0: array([182, 103, 114, 112, 174, 132, 134,  97, 156,  63, 184,  72, 175, 109, 129, 123, 109, 210, 223, 144, 149, 124, 153, 135])
1: array([108, 149, 177, 178, 132, 133, 173, 111, 118, 162, 125, 103, 125, 123, 142, 128, 122,  91, 119,  91, 125, 149, 141, 124])
2: array([149, 110, 120, 117, 106, 114, 115, 145, 133, 120, 108, 158, 112, 144, 126, 125, 131,  99,  97, 127, 121, 144, 110, 132])
3: array([171, 102, 130, 118, 173, 126, 117,  90, 144,  82, 169,  79, 173, 110, 120, 132, 119, 196, 222, 144, 153, 108, 139, 123])
4: array([122, 109, 103, 111,  93, 134,  96, 151, 132, 137, 103, 148, 103, 146, 131, 121, 122, 116,  97, 136, 114, 119, 136, 126])
5: array([ 40, 124, 218, 174, 123, 119,  96,  82,  71, 211,  69, 147,  93, 138,  77, 172, 137,  68, 123, 132, 146,  60,  73,  39])
6: array([115, 209, 118, 120, 180,  97, 176, 123, 131, 114, 179, 125, 162,  90, 146, 137, 141, 140, 138, 133, 162, 143,  98, 135])
7: array([ 92, 193,  77, 119,  94, 112, 164, 181, 124, 159, 126, 178, 100, 127, 162, 119, 148,  93,  26, 112, 111, 161, 125, 173])
8: array([177,  27, 132, 113, 101, 168,  68, 116, 159,  97, 116,  87, 119, 152, 119, 107, 102, 163, 177, 134, 112, 117, 187, 113])
9: array([184,  93, 127, 114, 173, 135, 111,  89, 156,  65, 176,  74, 177, 131, 121, 124, 118, 213, 229, 147, 158, 113, 149, 124])
10: array([138, 107,  99, 105, 105, 152, 109, 152, 137, 121, 117, 128, 124, 151, 129, 113, 127, 168, 117, 126, 104, 136, 164, 162])
11: array([161,  48, 142, 125, 116, 159,  98, 112, 153,  97, 126,  82, 133, 143, 117, 110, 111, 153, 172, 126, 114, 114, 168, 114])
12: array([121, 162, 194, 187, 199,  94, 217,  76, 148,  76, 221,  51, 176,  83, 108, 140, 136, 125, 179,  89, 178, 123,  90, 135])
13: array([115, 154, 107, 132, 103, 135, 162, 157, 138, 153, 130, 136, 115, 129, 164, 105, 122,  89,  70, 109, 113, 172, 153, 149])
14: array([141, 115, 122, 122, 102, 114, 123, 144, 123, 135,  99, 164, 109, 145, 127, 128, 130,  87,  89, 125, 113, 143, 112, 131])
15: array([122,  90, 168, 144, 143, 153, 112,  98, 101, 133, 105, 103, 138, 134,  94, 145, 126, 166, 170, 130, 115,  95, 140, 120])
16: array([ 72, 192, 102, 132,  99, 119, 161, 165,  92, 189, 101, 183, 100, 129, 147, 137, 146,  93,  36, 114, 101, 141, 118, 160])
17: array([153, 127, 142, 127, 124,  99, 122, 144, 128, 117, 112, 165, 125, 139, 113, 132, 141,  92, 104, 125, 132, 154,  88, 130])
18: array([116, 173, 181, 187, 193, 100, 224,  85, 150,  84, 219,  58, 172,  77, 113, 133, 141, 107, 149,  80, 158, 122,  90, 134])
19: array([128, 162,  87,  92, 147, 124, 104, 136, 128, 123, 136, 142, 142, 120, 141, 132, 127, 174, 150, 161, 145, 126, 126, 125])
20: array([165,  99, 108, 113, 112, 110, 120, 150, 146, 100, 120, 146, 132, 146, 124, 121, 134, 120, 111, 123, 118, 147, 122, 151])
21: array([124, 175,  60, 113,  92, 125, 174, 195, 161, 131, 137, 161, 115, 119, 186,  94, 129,  68,  16, 106, 101, 189, 141, 175])
22: array([119, 117, 130, 127, 117, 129, 121, 136, 145, 116, 137, 123, 113, 129, 125, 119, 123, 125, 125, 121, 125, 118, 131, 124])
23: array([146,  92, 119,  97,  82, 120,  62, 154, 115, 157,  64, 196,  93, 165, 113, 140, 130,  90,  89, 149, 109, 134, 108, 110])
24: array([199,  45, 211, 158, 166, 117, 107,  73, 141,  66, 146,  79, 161, 139,  67, 138, 130, 162, 234, 120, 158, 113, 101, 106])
25: array([102,  95,  94,  95,  61, 145,  56, 164, 113, 175,  59, 178,  69, 165, 129, 120, 116, 101,  72, 153, 102, 108, 148, 107])
26: array([138,  46, 188, 133, 115, 135,  49,  94, 101, 144,  63, 138, 106, 164,  72, 152, 121, 124, 176, 151, 135,  86, 111,  70])
27: array([177,  96, 127, 111, 166, 141, 104,  97, 156,  72, 166,  78, 164, 115, 122, 123, 121, 212, 228, 149, 151, 118, 146, 118])
28: array([123, 124, 203, 181, 154, 142, 161,  89, 135, 133, 151,  64, 142, 118, 123, 126, 125, 119, 175,  92, 140, 134, 142, 108])

array([118, 184,  84,  95, 148, 119, 128, 142, 121, 127, 145, 144, 144, 111, 149, 137, 137, 165, 137, 147, 143, 125, 122, 137]) 19 6 22
array([193,  61,  28,  59,  48, 182,  65, 205, 185,  99,  98, 147, 102, 172, 176,  68, 103, 157,  86, 133,  77, 177, 223, 181]) 10 4 20
array([129,   0, 167, 105,  89, 178,   0,  95, 110, 145,  44, 112,  88, 184,  71, 136,  99, 169, 199, 169, 118,  43, 167,  55]) 26 8 11
array([ 61, 137, 177, 171, 133, 117, 134,  95,  86, 186, 110, 131, 104, 124, 100, 147, 132,  78, 115, 129, 137,  87,  93,  75]) 5 1 22
array([144, 141,  91, 102, 148, 123, 114, 124, 137, 116, 145, 127, 150, 116, 148, 128, 129, 177, 159, 153, 147, 132, 133, 133]) 19 22 10
array([135, 137, 149, 149, 158, 136, 176, 113, 146,  83, 178,  72, 163, 108, 119, 123, 136, 169, 153,  94, 126, 135, 137, 163]) 28 3 0
array([122,  41, 173, 128, 114, 153,  47,  97, 120, 127,  88, 102, 108, 155,  83, 138, 113, 149, 186, 146, 131,  70, 143,  71]) 26 15 11
array([116, 110, 137, 132, 126, 134, 117, 124, 133, 120, 119, 119, 123, 128, 113, 130, 123, 125, 131, 128, 128, 111, 125, 118]) 22 4 2
array([ 44, 136, 205, 175, 132, 110, 114,  83,  78, 194,  95, 130,  96, 123,  87, 166, 129,  64, 130, 134, 148,  67,  79,  47]) 5 26 1
array([ 44, 139, 229, 188, 144, 104, 126,  70,  61, 199,  82, 139,  99, 124,  75, 181, 132,  44, 132, 127, 146,  65,  60,  44]) 5 26 1
array([115, 108, 164, 141, 141, 140, 122,  99,  99, 136, 116, 105, 139, 130,  95, 149, 127, 157, 166, 123, 118,  93, 136, 130]) 15 22 28
array([113, 184,  72,  88, 144, 118, 115, 150, 125, 135, 129, 160, 141, 117, 151, 132, 138, 160, 122, 169, 135, 142, 118, 122]) 19 6 22
array([124, 121, 179, 168, 158, 127, 167,  95, 136, 113, 158,  82, 146, 111, 111, 129, 127, 121, 157, 104, 143, 120, 121, 123]) 28 1 22
array([148,  79, 113,  97,  72, 125,  45, 164, 107, 158,  41, 206,  80, 178, 112, 132, 132,  92,  90, 157, 107, 130, 115, 105]) 23 25 4
array([ 61, 192, 101, 124,  90, 122, 156, 173,  83, 199, 101, 189,  92, 131, 152, 135, 143,  92,  26, 126,  98, 143, 124, 153]) 16 7 13
array([113, 105, 118, 118,  99, 134, 101, 138, 126, 146, 105, 145, 103, 140, 122, 128, 124, 112, 104, 136, 117, 111, 131, 119]) 4 14 2
array([147, 141,  94,  99, 149, 124, 109, 127, 135, 110, 143, 129, 148, 116, 143, 133, 122, 177, 165, 153, 145, 122, 137, 131]) 19 22 10
array([154, 110, 176, 162, 147, 148, 162, 105, 164,  98, 168,  49, 154, 117, 138, 106, 119, 142, 177,  88, 136, 156, 166, 135]) 28 11 3
array([126, 147, 116, 132, 113, 138, 153, 153, 159, 132, 135, 122, 116, 130, 155, 105, 122,  93,  92, 104, 118, 163, 153, 143]) 13 22 2
array([175,  82,   6,  46,  57, 173,  73, 213, 159,  96,  90, 169, 111, 165, 163,  84, 114, 181,  66, 144,  63, 165, 205, 202]) 10 4 20
array([143,  87,  89,  77, 121, 143,  47, 123, 117, 134, 103, 143, 122, 146, 129, 131, 110, 190, 180, 186, 135, 105, 151,  99]) 19 10 8
array([169,  71,  73,  69, 119, 147,  32, 127, 125, 114,  93, 143, 131, 152, 126, 126, 110, 195, 185, 192, 128, 104, 169, 107]) 8 11 19
array([113, 142, 173, 156, 176, 124, 145,  84, 122, 128, 152,  99, 144, 103, 106, 144, 136, 136, 179, 141, 162, 105,  91,  84]) 28 15 6
array([119,  62, 184, 146, 144, 160,  90,  85,  93, 134,  94, 100, 135, 144,  72, 148, 118, 169, 194, 141, 117,  73, 134,  99]) 15 26 11
array([166,  50, 124, 106,  86, 131,  55, 137, 119, 131,  65, 172,  96, 168, 103, 129, 119, 104, 124, 154, 110, 116, 125, 104]) 23 4 25
array([133, 160,  94, 119, 118, 123, 163, 162, 150, 110, 152, 138, 130, 116, 153, 111, 130, 102,  72, 113, 119, 152, 128, 168]) 13 20 21
array([155, 141,  54,  79, 131, 129,  94, 152, 140, 120, 135, 152, 126, 131, 159, 113, 122, 174, 136, 160, 134, 135, 149, 146]) 19 10 20
array([ 91, 180, 164, 172, 124, 123, 182, 131, 119, 175, 134, 123, 120, 116, 154, 123, 132,  67,  87,  91, 129, 159, 126, 123]) 1 13 16
